In the data rows, the value 128 means zero.
Here are some points, one per row:
"168 100 122 170 118 117 73 127 113 153 142 208 145 41 161 95 142 185 184 168 121 28 106 158
 154 192 145 150 99 112 71 164 144 159 160 174 127 150 147 177 138 146 100 65 129 81 127 174"
"142 97 92 169 132 96 89 186 88 117 120 80 154 173 83 114 162 80 161 129 130 120 108 86
 110 180 111 205 82 29 93 106 142 85 162 192 117 63 143 98 197 93 39 130 178 146 145 98"
"100 64 43 177 74 101 131 157 98 172 153 190 132 168 129 93 125 117 153 199 116 153 185 126
 130 101 123 128 133 119 138 48 140 252 154 133 87 127 130 92 86 150 122 118 47 136 92 89"
"138 105 114 169 136 149 112 150 156 102 148 134 137 146 186 125 174 110 145 129 121 121 95 124
 31 150 170 159 71 179 81 120 124 165 76 156 86 73 133 167 155 0 169 132 89 103 194 224"
"76 168 131 97 65 90 111 8 105 119 255 156 214 130 110 116 57 133 80 102 115 80 18 187
 141 61 136 142 182 144 167 61 175 134 111 154 98 122 118 162 122 134 141 107 115 110 98 139"
"145 150 158 172 72 99 179 109 212 132 143 52 238 157 148 174 101 152 148 150 117 51 104 100
 171 156 121 108 128 61 129 113 185 189 62 82 129 90 162 101 115 150 186 132 210 113 80 171"
"137 113 168 152 125 116 82 167 102 152 97 64 159 115 154 156 106 112 152 93 162 120 186 117
 127 163 126 170 117 134 160 129 142 112 136 129 117 173 0 82 104 81 135 142 107 135 97 115"
"99 111 147 147 76 113 138 177 134 119 132 60 91 24 147 99 129 98 74 103 101 106 113 129
 194 138 203 125 196 116 202 98 132 136 131 76 179 85 177 74 125 106 178 139 131 103 92 138"
"137 107 82 178 136 85 156 80 183 146 146 116 141 130 45 110 98 80 211 98 168 121 140 91
 193 186 122 87 102 190 112 118 97 34 156 61 72 114 154 72 185 115 133 129 66 165 159 122"
"200 77 142 43 91 103 160 179 129 131 155 154 157 135 125 108 96 165 140 120 124 109 213 137
 137 169 97 166 124 114 47 151 100 158 130 118 71 118 189 187 116 34 0 100 86 148 112 115"
"123 193 156 167 122 128 136 171 164 125 207 111 71 128 138 102 90 100 83 114 128 181 118 206
 84 204 138 77 146 109 169 136 148 212 84 98 147 105 156 118 180 120 49 79 169 171 58 225"
"154 142 98 39 122 70 159 176 116 113 88 123 89 164 138 153 141 154 155 216 175 146 42 139
 182 187 147 155 157 151 119 149 197 141 127 108 170 135 26 133 106 116 150 86 71 163 196 128"
"162 167 125 157 125 141 117 62 131 140 122 250 69 144 113 170 53 121 124 65 105 126 108 180
 207 95 132 141 162 0 117 112 99 107 125 118 181 85 141 131 111 98 202 146 148 146 122 124"
"120 131 100 147 0 141 110 77 124 143 160 169 63 107 135 126 82 192 69 136 155 181 152 128
 133 123 141 134 152 167 148 134 104 102 116 112 83 123 122 106 72 133 122 255 240 115 202 160"
"82 81 125 149 177 194 161 118 113 123 143 130 80 126 135 154 180 142 170 107 183 43 88 145
 78 63 135 100 86 52 188 101 118 108 145 129 115 76 126 151 73 135 57 97 140 122 88 185"
"126 173 181 143 131 213 159 150 86 111 112 141 154 122 167 101 61 67 130 173 126 139 130 133
 154 79 174 152 14 138 197 137 128 139 132 60 156 173 156 119 122 186 133 150 118 111 100 81"
"0 242 109 9 128 177 146 116 176 138 99 107 105 185 142 94 139 114 160 145 112 105 203 112
 125 131 98 157 142 132 114 169 130 142 136 116 104 152 140 102 178 110 137 94 175 97 110 67"
"109 232 224 116 166 121 139 93 141 115 135 216 121 95 79 148 101 158 90 181 133 145 111 135
 103 72 158 139 144 147 65 94 100 112 137 95 78 97 147 74 49 141 128 163 135 95 135 156"
"186 138 159 162 128 101 110 67 181 119 101 143 110 142 99 77 178 123 72 118 105 171 46 132
 113 107 153 135 167 120 255 156 114 142 40 129 115 129 139 98 151 112 96 211 156 104 138 36"
"112 151 67 162 94 206 125 143 108 83 68 134 143 88 223 228 118 114 137 149 125 160 110 89
 122 138 142 83 124 127 69 121 111 47 93 120 141 111 133 179 122 137 0 183 78 87 142 87"
"137 136 110 83 145 87 0 115 98 124 66 105 141 118 97 136 124 94 165 98 83 116 131 119
 48 69 116 20 133 105 156 153 131 122 255 86 171 133 115 146 94 101 154 104 95 176 166 97"
"116 201 166 168 134 157 146 138 126 164 115 171 172 179 148 47 255 56 116 84 125 154 139 160
 255 61 100 122 152 147 81 141 154 103 120 106 166 112 147 165 107 154 155 134 146 173 135 105"
"86 156 110 101 150 93 137 108 122 95 70 138 130 152 114 104 142 127 45 199 105 49 219 143
 136 126 118 86 155 155 212 146 92 96 129 190 173 153 133 136 145 130 166 127 154 160 177 177"
"170 115 94 132 159 158 149 166 163 161 150 126 84 130 110 155 111 106 73 118 119 124 145 95
 109 120 145 81 111 132 27 193 126 44 110 161 53 110 111 174 64 196 156 119 110 65 85 113"
"122 109 24 65 167 126 65 107 116 74 10 82 151 166 105 55 131 146 105 161 127 133 121 111
 127 108 104 156 103 134 104 136 81 125 136 130 149 129 72 167 138 161 162 121 121 174 87 200"
"173 70 118 33 162 44 138 109 52 162 93 137 138 136 188 94 144 148 197 116 111 163 99 146
 107 137 25 23 70 123 145 186 136 150 124 177 91 105 83 135 148 165 128 183 167 140 157 125"
"141 124 115 148 153 131 111 115 110 120 171 94 147 78 157 63 129 76 180 134 197 179 222 110
 120 140 150 127 134 125 85 144 180 168 110 197 88 90 176 182 143 152 184 85 143 128 164 88"
"103 116 113 115 205 116 70 116 104 191 88 0 105 133 156 124 99 160 101 192 116 131 77 127
 153 114 112 118 162 206 122 126 96 167 169 127 157 166 144 109 50 107 113 138 128 173 191 103"
"100 75 134 172 255 98 131 150 149 110 144 181 90 105 156 174 127 121 154 91 158 147 121 77
 78 143 98 180 164 74 81 121 165 73 22 108 100 255 164 171 144 164 108 181 102 192 150 158"
"104 157 177 127 78 136 126 116 142 153 131 206 139 120 108 121 102 184 56 114 157 106 116 55
 92 172 126 126 94 125 192 122 152 163 108 158 172 91 156 139 99 153 157 103 96 85 126 125"
"156 140 136 63 125 53 110 103 160 140 90 122 148 155 143 162 140 96 144 148 116 158 179 145
 119 103 132 154 110 140 141 142 76 104 145 144 147 138 126 162 156 164 170 73 114 144 133 134"
"159 105 108 96 209 119 108 131 224 135 139 124 146 129 139 144 123 141 146 93 102 136 147 144
 113 129 106 168 86 182 159 134 151 85 219 176 188 166 125 50 44 145 130 114 121 104 116 118"
"130 162 141 87 150 170 192 141 97 160 108 108 122 131 46 170 157 146 132 143 112 203 144 128
 128 165 90 130 130 126 161 120 176 138 246 126 180 210 145 255 176 71 189 141 123 119 83 110"
"152 82 168 150 123 158 196 108 112 117 119 79 111 98 173 135 190 140 131 109 66 145 125 74
 128 181 170 142 138 98 82 105 102 120 90 162 82 190 136 106 140 102 115 124 64 131 146 147"
"185 111 186 151 94 232 160 154 98 107 117 159 138 122 167 162 124 122 59 70 117 130 73 139
 97 92 82 103 179 180 139 109 181 122 112 107 97 124 164 40 184 152 146 72 170 152 106 133"
"98 61 141 166 132 160 152 135 136 108 93 63 104 108 33 172 113 117 164 133 190 153 97 132
 127 134 118 122 126 125 72 116 41 102 104 183 123 171 141 117 81 136 89 124 140 13 167 165"
"172 137 170 69 171 152 144 172 122 109 223 126 141 179 92 115 145 132 137 138 129 65 156 103
 109 95 149 105 209 167 102 71 92 101 128 103 243 111 109 159 200 134 172 179 180 136 62 92"
"63 42 112 179 122 141 119 103 46 88 177 142 103 128 77 140 163 157 158 161 88 156 160 181
 100 200 153 177 85 166 101 154 161 138 131 104 119 85 129 79 128 188 115 113 104 154 134 76"
"123 154 127 161 102 104 167 188 157 124 157 130 112 104 124 170 129 207 88 0 154 137 146 149
 152 7 124 141 124 155 172 157 69 193 113 90 122 143 137 74 244 163 142 75 126 122 119 97"
Along one direction, these points spread out more than along any other. How many in every 100 of the points above lie lower along it than each point below? Answers are rounded to whole numbers. More than half of the points above lie lower than the first one.
"170 115 94 132 159 158 149 166 163 161 150 126 84 130 110 155 111 106 73 118 119 124 145 95
 109 120 145 81 111 132 27 193 126 44 110 161 53 110 111 174 64 196 156 119 110 65 85 113" -> 49
"123 154 127 161 102 104 167 188 157 124 157 130 112 104 124 170 129 207 88 0 154 137 146 149
 152 7 124 141 124 155 172 157 69 193 113 90 122 143 137 74 244 163 142 75 126 122 119 97" -> 3
"185 111 186 151 94 232 160 154 98 107 117 159 138 122 167 162 124 122 59 70 117 130 73 139
 97 92 82 103 179 180 139 109 181 122 112 107 97 124 164 40 184 152 146 72 170 152 106 133" -> 8
"162 167 125 157 125 141 117 62 131 140 122 250 69 144 113 170 53 121 124 65 105 126 108 180
 207 95 132 141 162 0 117 112 99 107 125 118 181 85 141 131 111 98 202 146 148 146 122 124" -> 10
"104 157 177 127 78 136 126 116 142 153 131 206 139 120 108 121 102 184 56 114 157 106 116 55
 92 172 126 126 94 125 192 122 152 163 108 158 172 91 156 139 99 153 157 103 96 85 126 125" -> 26
"103 116 113 115 205 116 70 116 104 191 88 0 105 133 156 124 99 160 101 192 116 131 77 127
 153 114 112 118 162 206 122 126 96 167 169 127 157 166 144 109 50 107 113 138 128 173 191 103" -> 82
"152 82 168 150 123 158 196 108 112 117 119 79 111 98 173 135 190 140 131 109 66 145 125 74
 128 181 170 142 138 98 82 105 102 120 90 162 82 190 136 106 140 102 115 124 64 131 146 147" -> 56
"112 151 67 162 94 206 125 143 108 83 68 134 143 88 223 228 118 114 137 149 125 160 110 89
 122 138 142 83 124 127 69 121 111 47 93 120 141 111 133 179 122 137 0 183 78 87 142 87" -> 74
"122 109 24 65 167 126 65 107 116 74 10 82 151 166 105 55 131 146 105 161 127 133 121 111
 127 108 104 156 103 134 104 136 81 125 136 130 149 129 72 167 138 161 162 121 121 174 87 200" -> 92
"82 81 125 149 177 194 161 118 113 123 143 130 80 126 135 154 180 142 170 107 183 43 88 145
 78 63 135 100 86 52 188 101 118 108 145 129 115 76 126 151 73 135 57 97 140 122 88 185" -> 38
